One turning vector, and how many ticks it has turned:
The counts run from 0 to 237.
[-26   9  15  -1  21 -17  -5   0   1  -5   6 -12  20  14  -6 -12   5  17
  15   4  15  -1  17 -21  -6 -18 -26 -16  -1  -4   2  11  -3  35   3   1
 -19  -3 -12  -2  -4   0   1 -11 -18   2 -13   6  -5  16   3 -12 -14   4
  -7   7   0  16  -2  -6  26  -4 -45 -21 -14   4  12   7  16  -6  11   1
  -1]	151
[-31  -4  12 -10  16   4   1   0   6 -17  24   1   4   8   3  -6  12   4
  16   7  16   0  13 -26  -9 -12  -7 -14   9 -19   4   6 -15  50  -6  14
 -10   4  -4  -7  12  -2 -15 -11 -15  -1 -12  -2   5  21  12   6 -25  -3
  -9   6   4  17  -5   8  27   0 -25 -17 -13  -9   2   9  19  17   5  14
  -1]	143
[-28  12  12   1  16   3   9  -1  -6  -4  18 -13  12  -1   0   5  11  11
  29   6   6 -15  13 -26   9 -10 -10 -19  -7 -12 -12  17 -20  47  -9  -8
 -16   0 -12   0  16   1  -8  -6  -3  -2  -3   1  12  35   9  -7  -5   1
  -9 -14  -9  13  -2   3  30   9 -25 -14   6  -4   1  -7  10  13  -6   9
 -16]	173
[-24  -3   9  -1  33  -3  -3   0  -4 -14  11  -1  11  15  -5  -8   7  20
   7  -5  20  -6  19 -23   1 -19 -22 -12   6 -17  -7   6  -4  31   8   1
 -14  -9 -15  -5   0  -2 -12 -10 -12  -2  -6   9  -3  26   9  -6   3   3
  -1   6  -1  14  -1   3  27  -1 -46 -21 -17   1  14   0  11   2  15   7
 -17]	154
[-31   5  -1   4  27   0   9  -3  -4  -4   8  -3   5   6   3  -1   6  13
   7   4  15 -22  12 -18   5 -23 -20 -22   4 -19  -6  22 -13  36  17 -10
 -17  -9 -10   2   7  -4   8  -5   0   3  -2  -3   0  28  15   3 -13   2
  -5   3   5  18 -10   3  16   6 -33 -14 -23 -10   1 -10   8  10  15  16
 -16]	181
[-30  14  11  -7  22  -1  10  -3  11  -4  13 -10  -7  16   5   6   1   4
  38   4  14 -11   2 -33  12 -11 -15 -31  -4 -23   4   7  -5  29   2   1
 -13  -1 -12   2   2   6   4 -11 -14   8  -6  -8  11  13  -2  -9 -10  -1
 -12   5   5   6   4  -1  29   8 -33 -16  -7  -1  11   8  22   3   3  -3
 -24]	135
[-28   8   6  -1  19 -13   5  -8   4 -15  15   1   2   6  -8 -12  15  18
   6  -5   5   3   4 -12   5 -23 -32 -21  14 -30  -8   9  -6  35  19  -7
 -12  -8  -3  -9   3  -7   2  -5 -22   5   3  15  10   4   5   5  -5  -1
 -10  13  -6  25   2  -2  23   4 -21 -10 -16  -6  15   4  16   9 -15   6
  -4]	218
[-34   9  20  -2  21  -4  -6   2  -7  -9  15  -2   5  10 -15 -14   9   6
  19   0   9   1   4 -14   9 -18 -27 -36   9 -16  -5  21  -3  27   5   7
 -10 -10 -11   0  13   9   1 -16 -31   4  -7  -1  14   7  11   3  -7  -3
 -10   9   2  20  -3   2  22  12 -21 -19  -5  -7  -2  14  25  10  -2   7
  -8]	167
[-27   9  18   3  19  -4   1   0 -11 -18  17   0   4   3  -9  -2   5   5
  19   2   5  -1   1  -9  11  -9 -26 -37   5 -19 -14  17 -12  31   8   1
 -12  -6 -14   6  15   6  -1  -9 -22   2   1   2  21  15  12   3   5  -4
 -15   6  -7  21  -6  14  17  16 -20 -14  -4  -7   0  10  22  11 -11  11
 -14]	168
[-20  16   9   9  18 -23   7  -8   4  -9  12 -24  14   0   1 -17   5  15
  12   6   7 -20  11 -17   2 -13 -24 -30   5 -16  -3  27  -4  41  17  -4
  -6 -25  -8  -1   1  -8  11  -3  -9  -4  12   8   4  10   8  -3   3   5
  -8   0 -10   9   3   7  22   9 -31  -9 -14   7  14 -16   3  13  -9   4
  -5]	52
[-30   6  23   8  12 -14  -3  -7  -3  -1  11 -18   9   2  -6 -12  21   7
  20  13   4  -5  18 -22  -1 -17 -13 -23  -6   1 -10  24 -14  49 -13  -1
 -11  -1  -7  -9  11   4  -8  -4 -11  -3  -9   5   3  24  12  -6 -16  -9
  -5   2  -5  26 -11  -3  16  -1 -28  -9  -1   7   1   3  18  12 -10   9
   0]	175
[-25  -6  22  -5  14 -11   9  -9  -2 -31  10 -10   2  10   0   6   4   2
  16   3   8  -8  10 -20  14 -10 -14 -28  11 -30  -7   8 -14  44  -2  -3
  -2 -11 -16  -2  17   3  -2 -14 -10  -1  11   7  20  11   7  -4   8  -9
 -10  20  -2  19  -8   5  14  16 -26 -11  -8   7  13  -3  15  15 -13   7
 -19]	106
[-14  18  13   8  27  -6   0   3   1  -2  18 -15   7   3   7  -7   8  10
  29   7  14 -19   4 -13   3  -9 -17 -42 -10  -9  -2  25  -7  31   3   8
 -15 -18  -6   2   4   3   2  -5  -9  -4  -8 -11  10  18   8  -2   2   5
  -7   0  -5   7   9  18  29   8 -26 -14  -7  -1   8  -5  14  13  -3   5
 -17]	2
[-26   6  14  12  20 -25  -3 -10  10  -9  19 -12   7 -12  -5 -15  12   7
  10   9   2  -5  13 -12  -6 -19 -24 -24   3  -2  -4  29  -7  40   6   2
 -15  -1  -6  -7   1  -6   2  -5  -7   2 -10  10  10  12   6   1 -15  -6
  -4  19  -1  24  -3  -1  19  -8 -35  -9 -20  -2   6   1  13   8  -7  10
   7]	16
[-30   5   5   9  22  -8   4  -8  -1 -11   9  -8  10  -1   1  -9   5  10
   6  10  10 -18   9  -9  -1 -17 -22 -30   2 -10  -9  25 -15  44  15 -11
 -16 -10 -12   3   9  -2   5  -6  -1   1   2   5  10  25  14   5  -7 -10
   1  10   0  22 -11  11   8   5 -32 -11 -22  -2   2  -5   6  13   0  22
  -8]	180
[-33   3   4   0  28 -13  -1  -4   7  -6  19  -2   1   1  -4 -13  14  16
   4  -2   9  -2   3 -19   2 -26 -28 -20  14 -16   0  12   0  32  12  -3
 -18  -4  -5  -8  -1  -4   2 -13 -16   7  -6   4   1   7   8   7 -22   2
  -7  13   7  21  -4  -4  23  -7 -32 -19 -22 -12  11   8  17   6  10   9
  -1]	19
[-24   1  13  -7  19   4   3   3   2 -20  25   1   7   3   4   0   8   3
  19   7  17  -9  12 -23  -4 -11  -6 -18   8 -15  -2  11 -14  45  -4  15
  -7  -1 -10  -2  13  -5 -16 -10  -6  -1  -8   1   8  27  12   1  -8  -3
 -10   0  -8  12  -2  20  33   2 -30 -14 -15  -1   1   0  11  24  -2  12
  -6]	142
[-33   8  13   1  15 -13  -3  -4   9   3   5 -23   4   5  -2  -6   6  10
  25   5   7  -9  15 -28   6 -11  -8 -31   4 -11   4  17  -2  32  -6   8
  -9 -10 -15  -1   0   9   9 -25 -18   8 -13   1  18  14   7 -16  -2   9
  -9   6   5   3   2  -4  23   0 -34 -29   1  -6  19 -11  13  -2  11  -2
 -18]	100
[-33   6   5   4  23   1   3   4   3  11  10  -9   0   5   0   3  10  12
  10  -2   7  -5   9 -13  16 -21 -14 -28   4 -26   7  15 -11  37   3  -1
 -10   1 -12  -5   7  15   4 -11 -17   4  -5  -2  21  18   5  -5  -1  13
  -7   1  11  18   2  -5  13  11 -24 -22  -8 -16  15  -7  17   8   3   7
 -29]	232
[-25   5   2   1  27 -11   2   3   4 -12  19  -3  14  -3   3  -8  11  20
   3  -5  13 -12   9 -16   0 -18 -33 -21  15 -25   4  20   2  31  15   2
 -11 -10  -8  -5   0  -6   5  -9 -12   8   7   9   1  14  11   3  -2  15
 -12   7  -8  11   8   5  32   0 -32 -19 -23 -10  13  -7   6  13   2   3
  -5]	216
[-27  -4   9  -4  10  -6  -6  -4  12  -9  12   1  -5   8 -13 -13  18  17
   5   8   2  11  21 -21   0 -19 -12 -18   6 -19  -9   5 -11  43   0  16
   3  -9  -4 -14   3   1 -10 -14 -27  -4 -10  18  17   8  12  -6  -1   1
   0   6   8  15   4  -1  21   0 -32 -21  -8 -13  21  -1  18  14   2  13
 -10]	93
[-18   3  10   8  16  -5   3 -11  11  -8  11 -12  -5  10  -2  -4  10  15
  26  13   8 -14  23 -23   0  -9  -7 -26  -4  -4 -18  14 -13  37  -2   9
  -4 -16  -6   0   1  -7  -4  -7  -4 -11  -8   8  11  21   9 -15  13 -12
   0   2  -6   5   5  13  22  -2 -42 -16 -11  10  16 -11   5   5   0   8
 -17]	126
[-27  16  23  -7  18 -13   6  -4  10 -10  14 -12  -3  14  -1   1   4  -1
  36   5   8  -1   2 -29   9  -9 -19 -32  -3 -20  -3  11  -5  33  -3   4
 -11   1  -9   2   6   7   2  -8 -19   5  -5  -2  12   5  -5  -9 -16 -10
 -13   9   0  13   3  -5  28   6 -29 -10  -8   6   8  15  27   4 -12  -7
 -12]	136
[-33   3  11   4  19 -11  10  -9   8 -12  17  -7  -4  -1   9  11   5   7
  24  -1  -8   3   5  -7  23 -12 -13 -29  10 -23  -9   9 -15  45  11  -5
 -11  -1 -12   1   3   5   2  -5  -8   2   0   6  29   3  -1  -3  -3  -1
  -6   7   4  11   0  10  19   6 -35 -16 -14   0  20  -6  18   3 -12  10
 -16]	71
[-36  -4  16   1  21 -10   2  -5   3  -6  18  -7  -5  -2   3  -3  23   6
   8   5  -1  -1  10 -14   9 -25 -13 -17   2 -13  -4  10 -20  44  -2  -8
 -14  10  -3 -12  13   6 -18  -2  -9   1 -10   2  12  12   1   3 -16  -1
  -4  14   7  32  -8   1  12  -1 -27  -6 -16  -5  12   2  24  14 -15   9
 -11]	206
[-25  12  13   3  22  -8   7  -8  13 -16  11  -3 -10  15   4   6  -3   3
  30   7   7  -8  -1 -15  10 -12 -17 -41  -3 -21  -6  12 -12  29   7  -2
 -13 -12 -11   5  12   3   9 -10 -15   6  -5   0  27   8   2   1   2 -19
  -7  22   5  14  -3   8  15   5 -28 -10 -15  -4  10   7  20   7  -7   9
 -19]	133
[-17  10  15   4  17 -15  -4   1   7  -1  16 -13  -2  10 -14 -19  27  23
  11   4  10   1  15 -27  -2 -21 -23 -23   0 -12  -5  13  -2  35 -11   9
  -8 -16   6 -21  -3   1 -12  -9 -18  -2  -7   7   4  13   9  -8   2   0
 -10   6  -5  19   9 -10  30  -8 -26 -11  -3   0  16   5  18  12 -13  -3
  -7]	27
[-29   0  -2   1  13   0   2  -3  14 -12   6   1   0   4  -4   2   9  14
  12   4   3   1  18 -12   3  -9  -6 -25   2 -20 -16  10 -20  46   0   1
  -3 -14  -7  -4   3   0  -4 -15 -13   0 -11  13  31  24   9  -5  15  -4
  -3   8   5   3   4  10  16   0 -28 -26 -12 -19  18 -15   6  12   4  17
 -19]	95
[-22  -1  16   4  18  -6  -8  -7  11  -3  10 -15 -14  17  -7 -16  13  12
  23  11  15  -9  13 -25  -3 -18  -7 -33   0  -5 -12  15  -7  33  -5  17
  -1 -15  -1  -5   2   3  -4 -12 -15  -4 -14   2  11   6  10  -6  -5 -16
   3  19   6  15  -2  -1  17  -8 -41 -19 -12   4  19   5  14   6   7   7
 -13]	128
[-25   5   3  -3  13   1   7 -10   9   1   9  -7 -11  19  -6 -13  19  16
  10   6  13   0  11 -21   9 -30 -15 -20   1 -33  -6   4 -13  47   8   0
   2  -8   3 -18   3   5  -5   4 -23  -1   0   4   5   4   5  -3  -9   1
  -4  -3   4  18   7  -5  22   9 -23  -5 -13  -2  15   2  24  15 -12   6
 -21]	58
[-24  10  12   6  11 -11  -9   1  12  10  11 -14   2   7 -13 -23  25  21
   8   4   8   1  17 -23  -4 -20 -17 -27  -2 -11  -3  20  -6  41 -12   7
  -4 -16   4 -20   0   5  -2 -10 -28   0 -14  12  13  16  12  -9   1   6
  -5   2  -3  13   7 -10  22   0 -22 -13   0  -7  17  -4  18  12  -9   3
 -12]	225
[-23   6   0   3  23   9   2   1   9   4  27   5 -13   7  -1 -12  27  14
  20   3  15 -12   5 -27  -3 -22 -12 -31   2 -20  -5  15 -11  32   3  11
  -8 -18   3  -6   6   0  -7  -2 -13   0 -10  -2  10  18  17   7  -2  -3
  -5   3   0  10   8  11  29  -1 -20 -16 -14 -17   7  -3  11  23   5  13
 -20]	193
[-19  12  12  -5  11 -14  -6  -6  10  -4   9  -8   8  12 -10 -14  14  16
  13   5   7   5  21 -25  -1 -15 -20 -14   1 -21  -4   4   0  44   3  15
  -4  -2  -4 -11   0  -3  -3  -8 -34  -1  -8  22   4   7   6 -18  -8   9
  -7  -4   1   9  13  -8  28   5 -40 -12 -11   4  18   6  20   7  -6  -3
  -6]	89
[-21   6   8  13  27 -19   0  -2   8 -17  19  -2  10 -12   5 -11   8   9
   6   0   4 -14  10  -7  -3 -13 -24 -28   4  -8  -4  29 -10  37  15  -1
 -14 -12  -9   3   1 -11   1  -5   0   2  -7  10   8  20   8   9  -7   1
  -6  12  -4  17  -2  10  23  -7 -38 -13 -29  -5  10  -6   5  17   0  13
   1]	17
[-24  11  11  -3   2  -8  14 -13  14 -22   8  -9   1   5  -4   8   2   1
  22  11   8 -10  15 -24   0  -6  -9 -24  -2 -27  -4  19 -19  50  -4  -4
  -4  -7 -11   1  16  -2   1  -9 -11   0   9   9  21  25   5 -10  -2 -14
 -14   5  -1  11  -2  -6  17  10 -18  -6  -8   0   5  -7  12  19 -20   8
  -9]	110
[-31  14   7   1  10 -17   0 -10  16 -11   5  -8  17  10  -6  -8   2  10
  24   7   7   3  14 -13  -4 -12 -19 -22 -11  -4  -7  13 -10  46   5  -7
 -22  -2  -7  -2   2  -7   9  -8 -15  -1 -13  10  12  18   4  -1 -22  -9
  -8   9   0  16  -5  -1  21  -8 -30 -13 -12  -3  11   5  22  -4  -3  12
   7]	148
[-28  12   2  -2  13  -8   6  -5  13   0  14  -6  -3  10 -16 -14  27  22
  13  -1  10   3  10 -30   3 -22 -23 -14   1 -28  -8   2  -9  42  -2  -7
 -11  -9   5 -20  -2  -2  -3  -6 -23   5  -4   9   6   9   6  -2  -6   2
 -13  -1  -6  17   7 -13  26   3 -19 -13   0 -10  17   2  21   9 -14   3
 -12]	221
[-20  18   9  14   6 -10  -2 -12  22   3  12 -12  -7  -1  -3  -8  16   9
  22  15  -3  -1  17 -13  -1 -13 -12 -36  -9  -9 -13  25 -16  46   2  11
  -1 -13   1  -5   3   0   0   1 -18  -4 -10  13  26   6   3 -12   3  -7
  -2  -1   0   9  13   5  18   5 -29  -9 -13   0  15  -6  19  15 -16   8
 -12]	63
[-24  -2  11   1  22 -11   2  -6   2 -23   8   4   0  18 -14  -6  10  13
  11   4  12   1  15 -18   2 -20 -27 -16   1 -21 -17   2 -13  34   6  -6
  -6 -10  -7  -9   3  -5  -8  -5 -14   0  -1  16  13  20   5  -7   6 -15
  -5  21  -4  23  -7  -3  12  -6 -35 -10 -16  -4  14   8  17   7  -7  10
 -13]	156
